In the data rows, 128 means zero.
Here are some numbered points:
[155 140 141 149 155 155 141 155 156 145 158 140 129 145 152 140 129 146 140 161 140 145 149 149 156 140 127 152 150 145 141 145 156 127 149 140 151 156 160 152 155 141 158] 0
[152 140 159 149 159 145 146 161 155 155 168 145 149 150 139 149 146 128 128 148 146 153 140 146 145 152 140 157 140 149 150 152 158 149 155 140 148 156 140 162 150 128 158] 1
[173 153 149 156 152 146 170 168 146 155 177 149 149 153 160 145 162 149 145 149 158 158 172 152 149 169 146 156 145 145 145 178 162 150 150 128 165 160 160 174 153 150 152] 2
[150 146 167 169 167 155 140 144 145 149 166 155 140 140 150 153 129 146 180 159 161 155 165 167 161 145 149 156 145 153 181 171 141 156 160 145 164 149 165 163 149 164 152] 3
[139 155 145 164 162 149 141 149 128 149 152 157 139 146 157 150 145 139 164 146 160 150 140 166 148 145 140 155 127 140 165 161 146 167 156 149 146 145 156 163 153 155 152] 4
[141 150 150 163 161 157 140 153 149 153 162 161 128 127 146 156 141 146 180 168 162 155 150 166 149 148 149 164 156 153 181 178 149 160 146 128 152 152 171 168 152 160 153] 5
[150 140 159 146 162 149 157 152 166 160 166 150 153 149 149 153 155 156 153 171 161 128 163 165 149 149 128 140 140 157 162 153 158 153 158 146 145 154 150 167 159 152 169] 6
[128 145 129 153 158 128 128 145 152 128 165 141 128 140 140 160 145 149 153 178 140 149 149 152 162 128 140 150 140 150 148 128 140 127 158 128 150 153 149 145 159 150 148] 7
[140 158 145 163 153 152 146 145 150 163 163 174 140 163 160 139 139 140 202 168 149 146 150 161 127 145 128 168 140 128 155 163 155 157 150 145 140 140 167 153 140 149 141] 8
[166 144 152 144 161 155 167 141 145 159 165 163 153 145 160 153 152 149 165 149 156 153 145 174 149 156 140 158 145 139 149 150 153 158 140 149 158 149 150 157 145 145 158] 9
[127 149 145 155 128 155 155 127 149 155 152 153 141 141 150 140 149 140 174 149 153 155 150 160 127 155 127 150 145 141 144 160 139 155 128 146 148 129 156 146 140 127 129] 10
[128 145 145 153 140 145 152 128 148 153 160 141 140 128 149 140 146 128 149 153 149 146 145 156 128 161 128 152 151 128 149 157 141 149 149 127 140 155 145 155 141 145 153] 11
[140 127 145 140 162 152 146 145 176 146 169 129 128 146 149 164 151 162 155 178 129 141 140 127 160 128 146 139 127 141 129 127 156 149 163 140 155 160 165 140 162 128 128] 12
[140 149 146 163 146 145 153 149 158 163 162 140 149 128 141 155 155 158 146 163 146 153 145 156 165 128 128 149 128 156 144 149 158 149 155 140 140 158 153 149 165 152 171] 13
[146 167 128 157 140 149 148 128 139 158 164 175 129 158 163 128 128 141 186 165 150 149 129 172 141 148 128 164 140 129 155 164 150 163 140 156 153 140 163 159 141 145 145] 14
[141 158 163 174 164 154 152 157 149 158 163 152 144 140 155 148 155 156 166 168 156 153 157 173 149 146 153 156 145 145 160 174 155 163 158 144 161 160 172 166 145 158 161] 15
[150 149 146 163 148 141 146 153 145 140 165 171 140 145 141 149 152 145 180 152 155 141 141 169 146 149 149 161 158 145 167 157 149 171 152 150 152 140 169 164 150 145 144] 16
[141 146 151 145 160 156 146 128 148 141 152 150 141 148 141 145 146 157 167 153 156 149 156 150 164 139 140 155 140 149 164 161 141 163 158 139 149 158 158 148 145 158 140] 17
[141 156 161 156 152 158 140 127 145 149 150 153 141 128 145 140 139 145 171 165 140 141 140 156 149 152 150 149 128 145 164 161 156 141 145 140 155 145 149 155 148 152 156] 18
[171 149 146 150 141 146 162 173 146 141 167 150 140 149 154 129 159 141 140 145 156 153 171 144 150 167 141 162 140 140 141 163 163 144 149 146 164 158 152 170 150 150 163] 19
[139 152 160 160 158 128 147 146 155 146 152 156 149 141 144 160 141 141 155 160 158 157 163 128 155 149 156 158 140 145 167 163 141 161 165 127 156 158 156 169 155 169 146] 20
[145 128 146 140 153 150 149 140 165 142 170 128 141 128 128 162 156 160 160 170 128 153 140 128 171 128 128 128 129 129 128 140 145 128 165 127 155 155 167 141 157 149 140] 21
[140 154 146 175 155 155 140 128 153 152 173 159 140 146 153 129 128 128 177 161 152 155 155 174 145 144 141 165 149 140 156 161 149 151 140 140 153 149 166 146 128 155 127] 22
[128 152 149 163 146 158 155 145 146 145 156 166 127 128 158 128 158 128 179 153 156 150 128 176 145 149 144 159 153 149 160 163 157 166 128 152 149 140 158 158 141 145 141] 23
[141 128 150 145 158 140 128 128 164 150 171 128 139 149 129 171 162 145 152 192 145 145 150 148 160 127 129 127 128 140 127 128 149 141 168 128 145 163 149 146 163 129 146] 24
[153 155 141 153 155 150 164 141 145 159 164 156 145 145 152 150 152 141 162 162 140 158 145 170 128 149 127 140 140 140 145 162 153 141 140 162 141 149 155 160 140 146 129] 25
[141 128 128 128 153 129 144 127 176 146 164 128 127 141 129 157 141 166 161 178 128 152 128 149 161 128 128 129 140 140 141 128 150 141 155 129 153 175 158 128 165 141 140] 26
[141 140 128 156 145 150 149 141 145 150 153 145 145 149 145 146 139 140 165 145 140 128 153 172 129 155 128 158 140 128 129 153 146 139 141 148 140 141 156 162 147 128 145] 27
[146 129 155 128 164 155 156 158 189 161 185 140 140 144 140 172 141 167 157 182 146 160 145 155 169 141 140 155 140 149 128 128 164 158 178 140 167 167 155 150 149 141 156] 28
[141 128 152 149 171 145 128 152 168 161 178 127 129 145 140 177 157 155 161 190 145 155 128 140 169 141 145 150 140 149 140 140 169 145 164 129 160 165 161 140 158 128 146] 29
[141 141 145 140 165 128 128 145 170 153 156 145 140 128 146 152 140 140 140 152 158 153 139 153 153 129 146 152 128 148 155 158 128 140 145 128 149 150 145 158 166 140 145] 30
[128 160 149 158 149 149 152 128 150 128 150 159 141 146 145 128 141 128 179 160 145 146 140 166 128 157 129 168 145 128 157 156 160 158 128 156 140 128 155 153 127 140 128] 31
[165 162 145 163 153 152 156 165 145 155 163 128 144 155 153 128 155 139 128 153 146 145 179 164 153 171 141 158 140 128 128 175 155 146 156 149 182 158 155 169 156 128 157] 32
[140 152 155 153 160 146 160 153 160 168 165 149 152 128 160 173 149 153 165 165 139 156 152 163 169 145 140 165 141 145 153 148 171 153 155 128 172 161 158 149 171 128 160] 33
[140 149 127 140 160 140 141 128 167 141 168 128 128 128 145 160 146 158 150 173 149 145 128 150 160 140 128 141 128 155 145 140 127 140 144 141 169 156 157 141 162 140 153] 34
[145 140 149 172 149 149 128 149 158 161 146 140 152 152 161 149 153 128 155 157 153 152 145 164 150 158 140 155 149 140 144 159 149 146 127 149 151 152 141 160 140 150 152] 35
[140 144 156 150 163 159 128 149 157 128 163 144 150 127 140 158 145 146 145 157 149 156 149 153 153 145 149 141 141 152 153 152 146 149 139 129 159 140 155 160 149 150 155] 36
[159 155 150 154 166 140 140 149 128 146 140 141 141 146 145 152 140 140 164 150 146 140 149 160 155 127 148 140 146 149 160 163 140 152 145 140 129 152 159 162 152 146 141] 37
[146 158 160 157 155 149 149 144 128 145 165 153 158 145 153 159 153 140 170 149 164 150 153 169 153 153 141 163 149 149 161 160 148 158 145 141 153 160 156 169 158 156 156] 38
[149 158 149 177 169 156 127 145 150 146 167 160 150 128 156 158 150 129 175 167 158 153 161 161 164 153 149 151 146 150 170 165 145 150 172 141 158 146 167 176 140 154 155] 39
[152 141 152 163 145 128 145 152 155 158 165 146 156 145 149 145 149 146 145 144 157 157 146 158 149 145 141 128 141 149 150 155 146 140 153 140 163 155 146 155 149 145 151] 40
[153 140 145 161 153 163 167 160 155 152 167 140 128 150 145 139 128 141 153 158 146 153 164 161 158 145 128 149 128 150 152 163 168 145 155 140 155 150 156 162 153 128 150] 41
[145 149 128 159 150 148 152 145 141 146 145 158 140 145 153 150 128 128 170 146 145 150 149 160 146 140 128 149 128 128 159 152 145 153 127 145 140 140 163 158 140 145 129] 42
[146 145 150 158 145 149 152 149 146 145 162 163 141 153 128 129 141 141 179 145 155 128 140 167 128 152 128 151 128 140 148 155 150 152 128 139 141 140 160 156 128 146 140] 43
[141 149 145 160 129 140 140 140 141 146 148 144 145 148 140 141 145 146 162 149 146 152 128 145 156 145 129 150 145 140 154 160 145 144 158 141 140 146 149 160 140 145 128] 44
[150 148 152 157 141 141 154 128 155 167 146 127 129 153 149 155 128 146 140 155 140 149 145 158 145 147 141 153 140 145 153 162 149 128 146 140 152 153 153 152 161 153 153] 45
[158 146 127 146 145 155 172 164 149 156 163 128 140 163 159 140 165 152 149 154 159 173 157 167 141 150 128 153 156 129 140 158 155 152 140 149 169 149 152 166 139 154 140] 46
[127 128 152 127 158 145 140 146 156 145 170 140 128 128 145 156 152 152 158 170 128 152 140 152 160 128 128 128 128 140 127 140 152 127 164 129 145 155 153 140 145 140 144] 47
[156 152 128 149 152 141 141 161 146 149 163 145 140 150 161 141 149 153 140 141 156 153 153 153 146 157 141 160 140 140 128 168 163 140 149 140 163 156 141 172 145 141 140] 48
[140 141 152 140 170 141 155 140 171 157 189 140 145 145 145 173 149 162 150 193 128 158 129 151 163 141 142 146 127 153 141 128 157 128 171 128 149 157 161 129 164 149 145] 49
[149 155 140 167 149 161 167 141 141 145 165 163 140 163 161 141 156 145 179 166 152 158 156 174 145 158 127 159 155 141 158 162 158 157 150 154 152 139 157 173 140 146 128] 50
[149 149 149 161 163 156 149 146 172 159 171 155 155 149 149 174 153 145 162 175 160 160 163 172 165 146 158 153 158 158 165 168 140 165 155 146 163 161 165 154 166 158 169] 51
[140 167 152 166 152 156 145 145 146 162 165 175 127 150 169 128 144 141 193 161 150 156 144 167 146 149 141 172 129 140 167 160 165 163 149 141 145 146 157 160 128 145 146] 52
[139 154 141 128 158 149 158 128 128 149 149 128 149 163 156 128 141 145 145 145 146 128 152 166 146 155 128 140 127 140 140 155 149 128 128 149 145 141 150 159 127 146 128] 53
[141 150 155 170 163 148 149 146 153 153 158 172 141 140 153 140 128 140 173 161 153 148 151 169 155 145 149 151 145 141 166 168 148 158 146 140 145 139 161 159 140 162 146] 54
[161 145 162 153 161 155 148 152 158 154 168 150 128 141 160 145 155 150 149 165 149 140 152 156 160 148 128 141 128 156 140 148 145 128 156 128 155 160 158 152 160 127 160] 55
[140 147 153 158 145 141 144 146 168 141 144 139 149 150 128 157 128 141 153 160 128 156 153 149 158 128 140 149 145 140 145 153 152 128 149 129 150 149 156 139 158 145 158] 56
[153 139 156 154 172 153 150 153 163 152 180 149 128 128 127 178 151 161 157 169 152 153 141 152 166 141 142 145 140 141 156 146 165 153 168 140 156 163 160 145 154 149 158] 57
[150 150 158 158 128 148 160 158 158 156 170 128 149 152 163 160 156 141 156 156 149 153 162 155 149 156 127 156 150 144 155 171 162 145 155 149 155 160 150 163 155 146 156] 58
[146 128 141 140 161 127 149 140 157 146 155 128 128 128 127 149 153 153 149 167 140 145 145 128 156 128 140 146 128 128 146 141 149 129 145 127 141 149 152 128 149 128 128] 59
[145 162 141 171 160 157 166 140 141 155 172 162 150 158 152 155 165 153 192 170 153 158 147 169 145 139 146 161 152 128 153 167 157 158 146 156 152 128 163 158 128 139 149] 60
[129 129 153 141 175 140 145 149 169 152 188 127 140 129 152 169 153 159 157 183 140 153 139 156 170 139 140 141 128 149 140 127 155 158 152 139 163 155 153 140 169 141 128] 61
[128 150 141 161 153 141 145 140 146 152 145 164 140 141 145 144 146 128 166 146 140 152 140 155 140 128 140 145 145 141 150 168 140 147 145 145 140 128 160 154 140 139 128] 62
[127 140 153 140 159 128 149 146 164 160 159 127 128 128 146 155 153 153 158 160 129 141 146 140 153 129 127 140 140 128 141 128 158 149 163 128 147 156 164 140 159 129 139] 63
[161 142 150 158 149 140 146 162 146 141 170 128 146 153 157 148 155 141 128 145 150 145 171 163 141 153 140 151 128 153 150 164 161 128 145 146 181 155 145 166 128 141 140] 64
[129 158 140 170 145 158 146 139 158 160 174 159 129 158 153 145 155 153 197 172 153 145 149 178 129 158 126 171 156 128 156 155 156 152 140 155 140 146 160 162 129 148 127] 65
[168 152 128 155 145 155 164 160 140 153 167 145 128 149 160 140 158 146 128 140 166 155 165 150 149 160 140 148 127 140 128 174 160 149 149 150 167 127 141 167 128 146 149] 66
[155 150 145 168 152 149 155 155 146 168 174 163 152 161 158 139 156 149 171 155 152 162 141 172 150 159 140 161 128 141 155 173 153 164 149 145 158 139 156 160 154 157 145] 67
[141 146 152 152 145 140 139 128 140 159 159 146 128 128 141 145 145 145 149 150 161 156 140 166 159 145 150 152 146 146 167 155 140 153 146 127 150 145 166 169 150 152 155] 68
[140 145 148 163 152 139 140 140 145 141 161 153 129 140 146 150 146 145 153 152 149 128 152 150 150 140 140 145 140 152 157 149 145 155 152 128 153 145 151 155 140 148 141] 69
[156 158 156 162 161 152 149 148 140 156 164 161 140 149 149 144 145 145 182 160 149 163 153 169 158 145 141 145 145 145 171 168 162 170 145 155 164 149 158 165 140 152 146] 70
[153 140 153 149 146 145 163 146 129 149 155 149 128 140 145 146 152 127 149 140 158 152 158 149 141 141 128 149 140 129 128 156 145 140 145 141 145 146 145 158 153 145 144] 71
[144 141 129 165 168 152 140 157 149 140 157 156 129 145 156 158 150 127 182 161 158 159 158 166 153 148 146 166 145 149 165 158 158 155 165 128 145 128 152 160 145 152 149] 72
[141 155 157 159 145 152 128 145 148 152 158 163 140 152 140 128 140 145 177 158 153 149 155 163 158 144 145 163 127 128 167 170 149 155 141 141 146 139 163 155 140 149 139] 73
[152 156 156 158 158 157 163 152 127 145 158 156 153 164 162 155 145 145 158 146 153 160 156 170 149 152 146 146 145 145 128 167 158 149 146 145 155 158 150 165 149 145 163] 74
[145 146 141 158 158 127 127 128 140 140 161 156 128 145 152 140 140 128 174 164 150 145 145 161 144 127 142 145 141 140 158 162 128 153 149 128 148 128 163 160 148 155 128] 75
[140 149 140 152 163 154 174 156 140 145 165 153 128 156 150 145 152 139 171 153 152 153 158 172 129 150 140 149 140 140 153 152 152 153 129 153 146 149 155 161 145 149 140] 76
[153 152 140 153 149 148 158 145 145 163 155 163 140 157 148 128 155 145 165 150 140 148 140 171 127 140 129 156 141 128 158 155 141 157 142 161 128 146 146 158 141 141 140] 77
[146 128 152 152 167 156 149 153 170 153 177 141 128 149 144 177 156 161 145 175 150 158 145 153 157 144 141 140 128 153 128 152 150 155 172 141 171 169 169 141 162 128 158] 78
[144 140 146 167 152 167 158 145 156 157 163 153 153 160 153 141 153 156 174 158 159 155 127 168 140 158 146 155 127 129 153 160 154 153 139 170 156 141 169 165 145 146 141] 79
[145 146 152 167 154 149 149 129 149 152 150 149 140 141 140 167 140 144 141 158 140 141 156 155 140 146 144 153 128 155 146 141 146 141 152 129 145 139 150 151 152 150 145] 80
[128 128 145 139 162 141 156 149 173 145 165 141 128 128 128 177 164 156 162 181 127 150 140 128 164 128 129 129 140 128 128 129 149 128 166 128 145 167 158 127 162 127 129] 81
[146 145 156 149 157 129 149 152 167 149 167 145 140 141 146 153 146 148 153 171 149 140 150 153 163 129 140 145 145 146 140 145 156 149 160 127 150 152 158 144 145 145 148] 82
[141 153 163 155 170 140 152 139 174 161 188 145 140 141 145 181 152 167 174 187 156 156 148 140 165 129 141 155 145 149 149 145 165 156 177 142 156 169 163 153 166 153 150] 83
[140 129 149 155 149 140 140 141 156 145 156 140 140 140 140 154 149 152 139 164 140 141 139 141 150 141 128 153 140 145 149 155 145 152 152 128 155 158 165 141 149 127 152] 84
[149 149 156 153 167 140 146 152 173 162 181 149 128 140 145 170 161 164 165 186 140 145 128 158 170 128 128 128 141 155 145 128 151 129 165 128 161 170 164 148 148 145 150] 85
[149 152 162 162 145 150 149 150 156 156 174 140 150 160 155 156 156 151 155 169 146 161 165 158 140 153 140 166 140 155 160 165 162 145 152 149 174 169 160 154 159 149 172] 86
[160 146 153 155 146 152 166 155 152 146 158 141 140 158 153 146 146 140 149 155 153 152 170 159 141 162 141 149 145 140 158 168 157 140 146 150 162 128 150 156 146 129 141] 87
[167 141 156 153 149 149 160 150 159 152 165 149 127 155 156 156 163 145 150 163 165 153 152 154 149 155 146 160 128 146 128 166 153 150 145 151 161 149 159 166 146 141 162] 88
[141 141 156 128 170 142 145 155 178 161 183 129 145 129 153 180 160 171 166 193 145 145 146 149 179 127 129 128 127 155 149 140 152 146 171 127 163 173 163 146 162 140 149] 89
[149 145 158 167 166 145 150 139 140 128 158 157 128 152 155 149 146 140 158 158 161 152 149 158 153 140 145 157 145 140 163 164 149 152 152 141 157 128 149 168 149 149 165] 90
[128 153 140 153 146 140 140 140 149 153 152 155 141 153 162 146 149 144 165 145 145 150 128 160 140 149 129 139 128 128 153 153 146 152 128 145 140 127 150 145 129 140 128] 91
[157 153 127 150 144 128 156 168 128 140 160 153 144 156 149 141 152 140 140 141 158 158 155 141 141 161 129 158 144 145 150 162 152 146 140 159 165 129 164 166 141 128 127] 92
[152 149 156 167 158 128 145 140 149 149 167 149 127 140 139 160 128 140 173 171 155 152 161 161 156 152 140 156 149 152 153 155 146 153 158 139 153 145 168 150 146 160 154] 93
[145 156 156 153 152 148 158 139 146 152 163 149 128 146 155 153 145 146 152 150 158 156 146 155 152 139 153 157 144 141 160 162 153 146 140 145 155 146 168 164 158 159 158] 94
[140 149 145 165 155 150 150 149 149 155 173 161 144 155 170 153 157 152 172 153 158 152 150 168 150 159 127 152 146 140 155 165 162 158 152 139 158 159 155 171 145 152 149] 95
[140 174 153 158 146 154 150 150 149 158 163 176 140 160 166 128 140 146 201 163 146 140 149 177 153 145 146 152 145 128 167 163 163 153 144 149 139 141 163 155 141 146 145] 96
[128 128 152 128 172 128 145 140 168 153 170 128 127 145 149 175 158 163 175 187 128 149 141 149 144 128 145 140 140 129 140 128 153 128 181 128 160 167 159 128 151 140 128] 97
[128 145 163 158 161 159 140 146 146 150 158 156 140 141 149 148 150 149 160 153 160 153 152 168 149 144 155 129 128 140 149 158 150 144 149 128 149 146 157 160 152 145 155] 98
[152 153 152 158 163 128 140 141 159 145 162 153 146 144 146 155 145 153 166 175 145 127 167 155 165 141 149 152 140 145 152 174 159 163 160 128 149 151 160 173 150 150 145] 99
[129 128 156 152 173 129 149 150 176 153 172 140 140 129 145 174 144 160 165 184 144 152 149 164 152 129 146 153 139 140 153 146 149 152 178 129 161 164 167 148 163 129 145] 100
[128 128 145 153 160 129 140 149 163 161 165 141 129 145 128 163 160 160 152 164 149 145 145 145 168 128 129 141 141 140 150 145 152 140 168 128 153 149 158 141 155 140 140] 101
[144 156 141 160 159 163 149 140 149 152 163 167 149 152 171 140 152 146 186 172 141 140 128 176 140 144 144 152 145 128 139 145 153 151 144 129 145 127 163 159 128 127 139] 102
New points follow, each followed by the numbers of its two nearest points above by angle, nearest first.
[140 139 158 158 152 141 153 152 153 155 155 145 140 145 150 159 145 150 150 153 139 152 146 145 145 144 149 149 127 149 146 158 153 140 150 128 157 156 152 145 150 140 160] -> 86 33
[152 144 144 168 140 144 155 128 128 153 168 161 144 163 145 141 152 146 178 160 152 153 147 167 139 149 149 152 128 140 149 169 152 163 145 145 155 127 141 157 141 153 149] -> 67 60
[145 153 145 160 150 128 140 139 145 139 140 153 128 149 140 151 128 128 165 149 158 140 128 163 152 142 128 145 140 140 167 171 140 141 145 127 155 156 152 172 145 149 140] -> 5 3
[141 145 158 158 150 128 155 146 156 156 158 155 141 159 150 140 145 145 169 148 153 152 152 160 150 148 128 153 140 128 152 168 161 140 153 158 160 149 166 160 148 150 153] -> 95 67
[140 149 146 145 152 146 140 128 145 141 159 140 127 140 149 148 155 140 152 128 155 149 141 158 145 140 153 156 141 128 128 150 156 128 127 148 156 141 140 161 140 146 140] -> 94 88
[163 140 149 151 152 153 150 140 141 148 153 156 149 156 149 153 152 144 160 153 146 146 145 173 146 157 128 149 149 139 155 167 158 139 149 150 163 146 153 155 145 145 145] -> 9 95
[140 128 161 145 175 128 140 161 177 158 172 145 129 128 153 177 157 156 155 199 141 161 149 156 161 140 145 128 143 145 144 153 145 149 161 140 163 153 167 140 163 144 152] -> 100 89
[141 145 158 149 166 128 140 150 172 161 179 128 146 141 146 178 158 159 149 186 140 146 141 152 159 128 129 145 127 153 140 145 152 148 164 128 154 155 158 128 145 141 140] -> 89 49
[167 152 139 162 158 149 155 160 145 160 178 152 129 155 169 146 156 145 129 153 161 158 168 160 156 177 146 164 139 146 141 165 170 156 144 127 160 149 161 178 149 127 150] -> 2 48
[156 149 158 152 164 153 169 149 146 150 175 149 128 160 155 147 164 152 157 156 166 167 149 165 149 154 128 158 141 149 141 174 159 146 149 160 152 155 159 178 145 154 160] -> 88 95
[149 128 145 154 148 141 156 160 141 129 170 141 149 151 155 152 140 146 158 152 140 155 149 159 148 141 140 153 140 144 129 167 153 139 150 140 159 150 144 162 146 145 155] -> 74 2
[146 140 150 152 159 149 141 152 181 152 173 140 149 139 140 161 141 146 159 177 154 153 155 169 164 145 146 140 141 145 155 150 158 155 160 127 159 169 173 156 158 146 140] -> 82 51
[145 151 128 156 145 140 166 161 128 146 173 149 140 156 150 147 158 145 167 149 152 155 153 160 145 145 128 149 140 129 128 152 155 152 145 140 128 128 144 165 129 145 128] -> 50 60
[149 145 145 155 152 140 155 153 145 149 158 149 153 153 158 145 149 153 150 156 155 152 146 161 149 155 128 158 140 145 158 160 146 149 146 128 148 152 154 150 148 140 145] -> 95 67
[149 141 156 127 158 145 128 149 156 145 168 141 128 145 144 150 150 159 153 161 128 127 128 153 154 140 127 130 128 146 129 140 153 140 156 128 146 149 157 140 146 146 128] -> 85 47
[153 156 159 160 155 152 146 149 165 158 173 158 141 156 149 161 146 158 167 166 160 140 160 170 165 146 146 148 155 146 162 173 153 168 155 128 164 166 160 172 165 155 167] -> 51 15
[169 161 155 163 145 145 164 161 145 140 175 161 149 150 165 152 156 159 149 146 155 149 175 155 149 160 140 156 141 145 146 168 159 140 154 146 166 145 153 161 145 129 163] -> 2 19
[150 149 140 152 141 159 152 146 146 128 158 157 156 156 161 127 144 144 169 152 153 150 145 173 127 149 145 158 150 141 146 140 149 166 128 152 145 139 159 152 129 146 129] -> 50 76
[141 128 152 155 150 141 141 141 129 140 140 149 141 128 128 128 140 140 165 148 150 152 140 155 146 140 141 149 128 145 155 160 129 160 145 140 147 139 160 149 146 150 140] -> 3 5
[145 153 128 150 153 149 127 149 146 156 151 146 140 141 149 139 145 146 153 145 153 144 145 173 145 141 129 150 128 140 149 156 127 163 128 140 155 145 152 146 129 141 145] -> 67 15
[163 158 156 165 155 151 162 164 140 149 177 153 146 153 145 149 160 140 128 153 145 158 169 158 145 163 127 154 146 141 128 162 155 146 150 146 160 145 158 164 149 140 150] -> 2 19
[152 141 155 165 172 158 146 165 165 149 182 152 145 144 140 171 149 171 170 170 153 141 149 153 172 149 129 153 150 146 167 164 156 169 161 127 167 155 163 167 168 160 166] -> 57 69
[128 140 155 167 180 127 145 145 176 158 161 141 146 145 145 174 167 162 160 195 128 128 145 156 165 128 141 148 149 149 154 141 145 150 161 141 164 168 168 140 149 140 152] -> 100 82
[160 163 149 159 157 153 167 156 152 155 179 164 152 149 162 155 160 145 145 161 158 158 155 177 155 164 156 169 146 146 158 172 155 161 152 163 161 163 150 157 158 149 162] -> 9 67
[128 144 146 153 160 145 146 148 164 148 170 145 145 145 140 160 145 153 149 174 152 149 155 150 152 140 140 148 146 159 152 156 140 153 158 141 152 154 153 160 156 156 146] -> 51 83
[139 160 128 158 128 145 139 140 140 153 165 161 147 152 149 127 146 128 175 162 140 145 145 156 128 140 127 156 145 140 153 165 148 160 129 140 127 127 160 139 128 127 128] -> 8 14
[145 158 151 152 150 148 146 146 141 146 156 161 140 145 152 145 148 145 169 150 145 152 158 169 145 146 145 150 126 144 155 158 149 149 145 146 149 149 158 158 140 128 148] -> 70 15
[141 160 153 174 150 158 160 150 153 170 175 178 140 163 160 129 144 140 200 167 153 163 128 180 148 141 140 165 149 154 172 185 149 172 139 145 145 140 158 160 140 141 140] -> 52 96
[141 140 158 152 167 140 152 146 146 146 161 157 152 145 141 153 148 149 163 149 139 156 146 150 156 140 141 149 149 149 158 162 150 128 158 128 148 160 158 160 128 140 146] -> 15 95
[144 141 155 158 162 150 129 146 146 149 158 153 145 141 152 145 140 153 160 157 176 158 150 156 155 141 129 140 155 152 168 168 139 159 156 128 160 140 160 160 144 156 146] -> 3 5
[160 140 149 163 150 147 153 170 128 163 170 139 146 164 156 162 153 140 140 149 158 156 167 146 127 157 128 156 141 128 141 182 165 145 149 156 171 155 155 155 149 150 155] -> 2 58
[155 128 145 160 145 140 155 149 141 155 153 149 145 127 158 153 156 144 153 139 152 146 161 152 146 158 141 149 152 146 140 162 155 150 128 149 160 152 149 165 141 145 141] -> 2 9
[145 156 146 175 145 153 144 149 126 153 155 163 129 140 159 145 128 150 181 161 161 145 145 171 155 152 129 156 152 145 183 173 146 163 150 129 149 151 176 179 146 141 149] -> 5 54
[128 150 128 149 140 149 155 140 128 153 163 152 146 152 153 149 145 128 152 140 145 150 149 156 145 146 129 141 139 140 145 151 146 160 149 150 149 156 148 155 152 141 146] -> 95 38
[155 150 165 163 166 127 155 152 153 162 166 152 146 162 158 157 163 160 158 141 149 158 161 168 155 156 149 149 145 158 152 162 160 158 156 146 157 164 160 161 161 166 164] -> 40 15
[150 140 158 140 156 128 145 166 170 153 179 127 140 141 142 161 162 149 157 178 128 152 141 128 173 140 146 129 128 148 149 146 149 139 159 129 149 153 163 140 158 141 149] -> 89 29
[149 153 145 162 145 145 150 160 148 152 167 145 144 149 155 145 153 145 128 149 158 149 152 149 141 157 145 155 127 128 140 168 160 140 155 145 155 140 156 153 152 140 152] -> 2 19
[141 129 156 149 157 152 153 156 159 153 171 145 144 140 145 170 152 152 159 168 152 152 164 159 156 156 149 153 139 140 150 163 153 145 139 141 156 160 161 159 155 153 172] -> 51 86
[128 146 146 154 152 140 158 128 140 152 165 153 140 167 154 146 152 144 145 144 149 157 140 165 145 153 128 145 149 128 145 152 165 149 129 154 160 140 159 163 145 141 148] -> 95 50
[129 145 155 152 170 140 145 152 163 153 177 141 128 140 149 168 156 161 169 186 149 145 150 146 162 127 140 150 146 152 145 158 161 149 175 128 145 155 170 141 161 128 156] -> 83 100
[140 150 152 156 145 141 149 140 152 147 153 145 161 140 152 128 149 149 160 149 148 128 153 161 140 151 152 140 128 140 149 158 153 155 139 145 152 156 148 149 158 140 149] -> 15 38
[163 152 149 152 145 144 167 163 140 145 166 140 139 149 156 153 165 146 128 145 155 139 175 175 140 158 128 152 140 140 145 160 149 140 145 140 161 156 157 163 158 141 158] -> 2 19
[140 145 146 152 164 145 152 140 156 144 157 155 146 140 148 157 140 152 170 163 150 148 149 152 161 145 127 150 149 141 159 163 150 150 149 128 153 149 155 167 140 154 149] -> 95 5
[140 128 140 150 162 150 161 149 159 153 161 145 146 149 140 167 160 161 158 171 140 145 146 155 139 155 141 153 146 156 145 146 146 155 161 141 164 165 156 128 158 146 152] -> 78 84
[158 152 156 162 152 149 152 149 146 159 178 149 157 151 155 158 155 146 153 160 149 158 162 153 145 150 140 149 149 153 164 153 158 146 149 145 170 156 140 154 156 141 167] -> 86 40
[168 153 140 146 149 149 153 161 140 146 178 145 141 150 156 149 152 145 146 158 145 152 153 160 150 160 128 150 146 128 141 174 156 145 149 140 169 158 156 162 158 146 145] -> 2 48
[128 152 160 170 153 146 155 146 149 153 165 171 145 146 152 140 152 146 185 153 152 158 141 180 152 166 127 163 128 129 165 155 145 158 140 145 155 128 156 157 146 150 144] -> 67 91
